128 stands for zero in the data rows.
Here are some points:
[151  92 151 168 158  52 125 140 137  88 118 107  72 131  30 136 151 145
  54 154 194 166]
[166 143 135 234 150  70 113  72  73  76 181  87  45 118  59 222 181 157
 200  83  95  97]
[143  82 155 160 161  46 129 141 137  91 116 101  68 138  37 148 146 136
  85 127 108 137]
[ 90 115 120  30 108 178 148 180 188 168  74 159 209 122 199  34  77  99
  60 208 245 187]
[152  86 163 169 161  57 129 141 140  83 126  98  72 131  23 140 151 141
  62 137 163 155]
[138  93 151 165 168  35 130 143 141  88 126 101  68 136  28 137 144 135
  92 126  89 124]
[ 95 116 119  29 100 170 133 195 185 180  74 167 203 127 202  39  58 106
  54 169 170 155]
[117 172 105  97  96 214 139 103 116 176 137 147 181 125 227 107 118 112
 163  96  98  93]
[153  99 158 169 164  48 126 144 144  93 127 105  74 132  40 138 146 137
  71 198 230 215]
[164 133 149 224 141  74 106  70  61  88 185  96  58 125  59 223 181 162
 139 105  76 118]
[166 134 138 222 144  74 108  66  66  72 182  84  53 136  56 216 185 150
 215  99 128 116]
[122 164 111  91  94 202 126 114 119 168 127 157 186 116 227 117 121 118
 157 100 102  98]
[ 89 119 128  21 112 187 147 185 180 174  79 153 207 130 211  43  63 110
 108 124  93 105]
[141  93 156 152 157  40 120 151 138  94 120 103  69 134  28 143 144 140
  56 156 121 154]
[109 172 100  91  87 208 133 111 113 170 132 145 199 133 222 113 119 108
 154  99 100  86]
[ 98 125 116  25 113 175 149 185 192 190  69 171 206 129 198  28  76 100
  56 167 201 158]
[134  84 149 170 157  53 128 150 145  97 116 102  66 124  34 138 129 139
 139 107  85 105]
[165 142 141 230 137  93 105  77  65  78 183  81  49 129  59 222 170 156
 209  93 102 106]
18 more points follow, each with its number after it:
[ 91 126 115  34 111 171 146 181 187 180  79 156 197 123 193  39  82 102
  73 128 115 120] 0
[117 168 106  99  93 224 132 107 109 170 140 152 192 123 220 110 104 107
 162  99  93  96] 1
[ 84 132 122  30 113 176 145 189 192 170  75 155 203 139 190  39  75  96
 142 104  84 103] 2
[125 162 106  87  94 212 123 104 108 167 120 166 186 134 216 122 117 111
 170 110  91  98] 3
[171 139 145 233 132  72 111  69  68  70 182  99  48 119  58 217 177 159
 203 100 112  96] 4
[140  88 142 160 156  45 130 152 125  77 113 103  65 138  40 138 150 137
  68 162 207 181] 5
[132  87 157 166 162  51 130 159 135  82 134 106  74 129  33 127 142 144
  78 129 107 133] 6
[140  91 154 166 161  42 130 149 151  91 129 112  75 129  27 134 137 132
  50 166 142 207] 7
[115 158 102  84  87 205 126 113 112 166 132 164 196 112 223 120 116 109
 157  99  92  94] 8
[ 84 123 119  30 110 187 148 191 194 177  70 170 202 133 204  58  82 102
  65 162 184 153] 9
[169 137 134 219 156  80 107  69  61  76 174  90  58  67  48 210 175 147
 208  96 117 108] 10
[136  90 154 168 162  54 121 146 132  86 126 102  72 132  33 131 148 135
  73 133 130 148] 11
[142  78 156 168 178  41 134 147 143  95 118 101  79 134  38 133 150 138
  55 153 169 169] 12
[120 165 112  92  98 213 125 114 118 158 140 147 192 125 228 123 107 112
 165  98  88  91] 13
[133  93 151 165 160  41 130 144 148  91 122  96  56 134  26 134 146 135
  82 123 106 119] 14
[138  88 145 163 173  47 133 156 145  89 116 101  62 129  29 143 134 133
  54 151 148 165] 15
[138  92 147 167 156  37 134 147 136  99 122  96  53 143  33 134 151 137
  65 255 255 255] 16
[113 166 108  87  94 207 137 114 117 178 135 161 187 116 230 120 107 110
 195  94 107 102] 17
Which of these numbered points is nearest to each point below, looking only along the 8 directions in which the first points spread most? Its number follows each.
[103 118 114  28 112 180 142 201 182 180  72 165 206 131 201  44  83 100
  56 205 238 186] > 9
[114 174 107  95  88 214 138 106 110 162 138 163 189 123 222 117 109 112
 162 105  93  96] > 1
[ 99 123 109  27 107 182 153 186 187 188  83 163 198 126 200  41  83 102
  53 243 246 220] > 9
[ 88 119 114  29 113 176 148 186 189 189  71 161 202 150 191  36  74  96
  68 154 189 147] > 9
[110 164 107  93  97 211 136  98 115 165 135 166 186 127 218 113 121 119
 158  94  94  87] > 1
[145  96 145 159 162  39 124 159 138  83 123 100  62 135  21 134 137 137
  94 189 229 188] > 5
[ 91 129 113  24 112 171 157 190 193 180  70 161 212 126 204  33  83 104
  96 131  99 120] > 0
[140  92 145 169 168  49 127 145 140  89 123  83  63 136  36 142 144 135
  60 181 215 179] > 5
[117 166  90  91  91 211 116 111 115 164 131 156 178 121 217 116  98 113
 196  93 112 109] > 17
